128 stands for zero in the data rows.
Here are some points:
array([155, 065, 190, 177, 173, 141, 168, 130, 163, 175, 145, 035, 159,
       115, 166, 190])
array([083, 152, 077, 092, 096, 101, 112, 176, 093, 098, 151, 141, 125,
       147, 105, 075])
array([183, 191, 170, 120, 098, 109, 097, 069, 115, 077, 088, 134, 127,
       102, 114, 085])
array([179, 161, 122, 135, 089, 089, 101, 055, 115, 092, 090, 119, 166,
       104, 121, 087])
array([137, 105, 157, 162, 166, 153, 183, 130, 182, 181, 146, 083, 132,
       126, 173, 163])
array([154, 182, 136, 109, 096, 084, 091, 108, 112, 098, 064, 123, 166,
       168, 097, 098])
array([088, 169, 069, 077, 109, 166, 078, 154, 085, 074, 052, 128, 084,
       145, 086, 071])
array([152, 095, 095, 152, 085, 089, 133, 213, 158, 101, 168, 074, 151,
       075, 137, 077])
array([101, 141, 111, 116, 126, 171, 055, 151, 085, 140, 137, 151, 108,
       134, 094, 112])
array([115, 143, 147, 121, 147, 147, 150, 125, 130, 152, 102, 120, 101,
       165, 147, 137])
array([148, 087, 166, 187, 149, 138, 169, 125, 154, 152, 133, 076, 145,
       066, 208, 165])
array([105, 092, 150, 143, 205, 155, 166, 095, 185, 173, 162, 069, 127,
       122, 167, 173])
array([175, 109, 146, 149, 150, 156, 162, 089, 174, 175, 157, 124, 140,
       109, 153, 154])
array([111, 112, 154, 160, 178, 143, 178, 105, 176, 192, 164, 106, 126,
       097, 162, 176])
array([162, 040, 175, 173, 101, 098, 199, 127, 177, 149, 154, 081, 211,
       106, 166, 169])
array([124, 158, 160, 082, 127, 127, 151, 124, 109, 126, 068, 106, 114,
       156, 138, 161])
array([139, 070, 174, 170, 207, 148, 165, 111, 164, 182, 138, 121, 178,
       126, 171, 172])
array([118, 091, 123, 151, 129, 139, 175, 116, 142, 156, 163, 097, 147,
       113, 132, 131])
array([079, 167, 064, 058, 114, 141, 099, 248, 080, 090, 130, 156, 106,
       165, 095, 103])
array([106, 092, 139, 122, 179, 146, 169, 157, 140, 166, 152, 126, 097,
       161, 158, 146])
array([136, 101, 110, 180, 062, 087, 161, 142, 135, 086, 191, 087, 193,
       084, 117, 076])
array([196, 131, 166, 158, 124, 110, 116, 036, 138, 105, 099, 105, 165,
       114, 135, 095])
array([118, 148, 060, 097, 099, 108, 096, 146, 081, 040, 147, 143, 111,
       127, 103, 075])
array([133, 079, 157, 168, 180, 137, 167, 129, 165, 165, 151, 126, 130,
       106, 169, 186])
array([199, 068, 188, 176, 126, 078, 158, 116, 197, 170, 143, 077, 167,
       087, 160, 184])
array([111, 086, 169, 160, 175, 153, 144, 113, 147, 181, 142, 095, 133,
       103, 180, 155])
24 more points follow, each with its number after it:
array([094, 084, 097, 120, 100, 109, 168, 168, 097, 121, 184, 125, 113,
       128, 112, 141]) 0
array([103, 188, 102, 109, 067, 100, 108, 165, 090, 076, 089, 151, 095,
       155, 087, 104]) 1
array([178, 153, 112, 137, 091, 120, 067, 093, 123, 087, 092, 183, 154,
       129, 103, 070]) 2
array([202, 085, 048, 000, 093, 193, 000, 208, 158, 127, 159, 200, 000,
       197, 088, 158]) 3
array([135, 092, 171, 145, 179, 193, 154, 104, 166, 180, 140, 102, 126,
       101, 168, 162]) 4
array([064, 153, 134, 097, 166, 185, 136, 164, 070, 151, 104, 120, 077,
       198, 113, 135]) 5
array([147, 106, 102, 169, 062, 117, 132, 186, 146, 089, 184, 144, 152,
       082, 137, 112]) 6
array([101, 168, 061, 085, 098, 105, 119, 137, 108, 097, 131, 159, 110,
       132, 099, 086]) 7
array([077, 167, 037, 074, 073, 091, 086, 185, 097, 106, 134, 215, 087,
       143, 071, 101]) 8
array([150, 124, 168, 150, 177, 145, 113, 079, 169, 162, 067, 137, 141,
       154, 138, 134]) 9
array([176, 147, 107, 139, 096, 113, 089, 083, 116, 072, 109, 162, 167,
       101, 127, 084]) 10
array([140, 110, 144, 142, 103, 118, 214, 185, 156, 113, 167, 103, 139,
       103, 134, 122]) 11
array([191, 081, 162, 201, 189, 166, 097, 018, 173, 178, 082, 087, 161,
       090, 181, 177]) 12
array([080, 097, 139, 145, 144, 148, 151, 141, 160, 171, 167, 095, 099,
       126, 158, 165]) 13
array([092, 158, 093, 112, 135, 140, 109, 146, 069, 127, 131, 146, 108,
       126, 130, 125]) 14
array([179, 105, 180, 199, 150, 115, 164, 019, 167, 150, 107, 102, 187,
       090, 196, 172]) 15
array([098, 107, 144, 164, 160, 101, 142, 163, 155, 171, 160, 134, 125,
       112, 163, 140]) 16
array([071, 146, 061, 140, 155, 172, 085, 147, 077, 163, 163, 196, 096,
       142, 113, 137]) 17
array([131, 155, 070, 123, 086, 126, 089, 132, 090, 100, 090, 227, 105,
       136, 090, 074]) 18
array([145, 131, 158, 124, 168, 148, 099, 063, 159, 155, 042, 160, 132,
       146, 166, 117]) 19
array([150, 108, 210, 163, 156, 145, 184, 102, 190, 156, 117, 107, 143,
       140, 155, 151]) 20
array([217, 134, 166, 155, 076, 092, 097, 048, 168, 066, 066, 149, 189,
       076, 136, 078]) 21
array([130, 169, 107, 122, 084, 111, 080, 153, 104, 082, 106, 157, 132,
       138, 074, 072]) 22
array([172, 105, 181, 183, 086, 063, 185, 147, 183, 105, 137, 082, 171,
       081, 159, 134]) 23
Which of these numbered points is nearest to each point below, ignoring the 2 directions in which the first points spread most? Its number follows each.
array([072, 151, 135, 081, 174, 152, 141, 170, 079, 166, 095, 136, 104,
       197, 121, 157]) > 5
array([156, 091, 150, 175, 153, 138, 159, 127, 177, 179, 146, 067, 150,
       096, 144, 194]) > 22
array([098, 173, 092, 093, 099, 121, 109, 137, 068, 073, 097, 161, 129,
       123, 100, 052]) > 14
array([114, 172, 087, 094, 083, 114, 103, 137, 078, 100, 101, 171, 128,
       134, 110, 019]) > 7
array([103, 143, 136, 110, 126, 108, 155, 154, 108, 113, 080, 147, 103,
       181, 105, 156]) > 1
array([087, 153, 111, 092, 114, 130, 145, 155, 095, 125, 095, 142, 100,
       170, 112, 136]) > 1
array([070, 117, 092, 098, 131, 110, 168, 255, 112, 148, 215, 098, 072,
       159, 110, 113]) > 11
array([090, 090, 151, 144, 136, 123, 150, 131, 160, 150, 168, 115, 122,
       105, 152, 174]) > 13
array([145, 100, 160, 155, 152, 143, 145, 099, 170, 150, 159, 079, 133,
       115, 155, 172]) > 13
array([172, 136, 136, 136, 077, 105, 088, 084, 143, 073, 106, 124, 219,
       063, 129, 096]) > 10
array([130, 087, 181, 141, 079, 063, 196, 147, 188, 111, 165, 093, 166,
       077, 166, 142]) > 23
array([199, 170, 106, 121, 116, 118, 091, 078, 101, 078, 092, 163, 136,
       101, 109, 111]) > 10
array([159, 167, 121, 110, 085, 121, 116, 132, 117, 095, 117, 133, 169,
       139, 114, 116]) > 22
array([105, 148, 119, 113, 151, 145, 100, 131, 101, 155, 091, 148, 095,
       160, 104, 141]) > 9
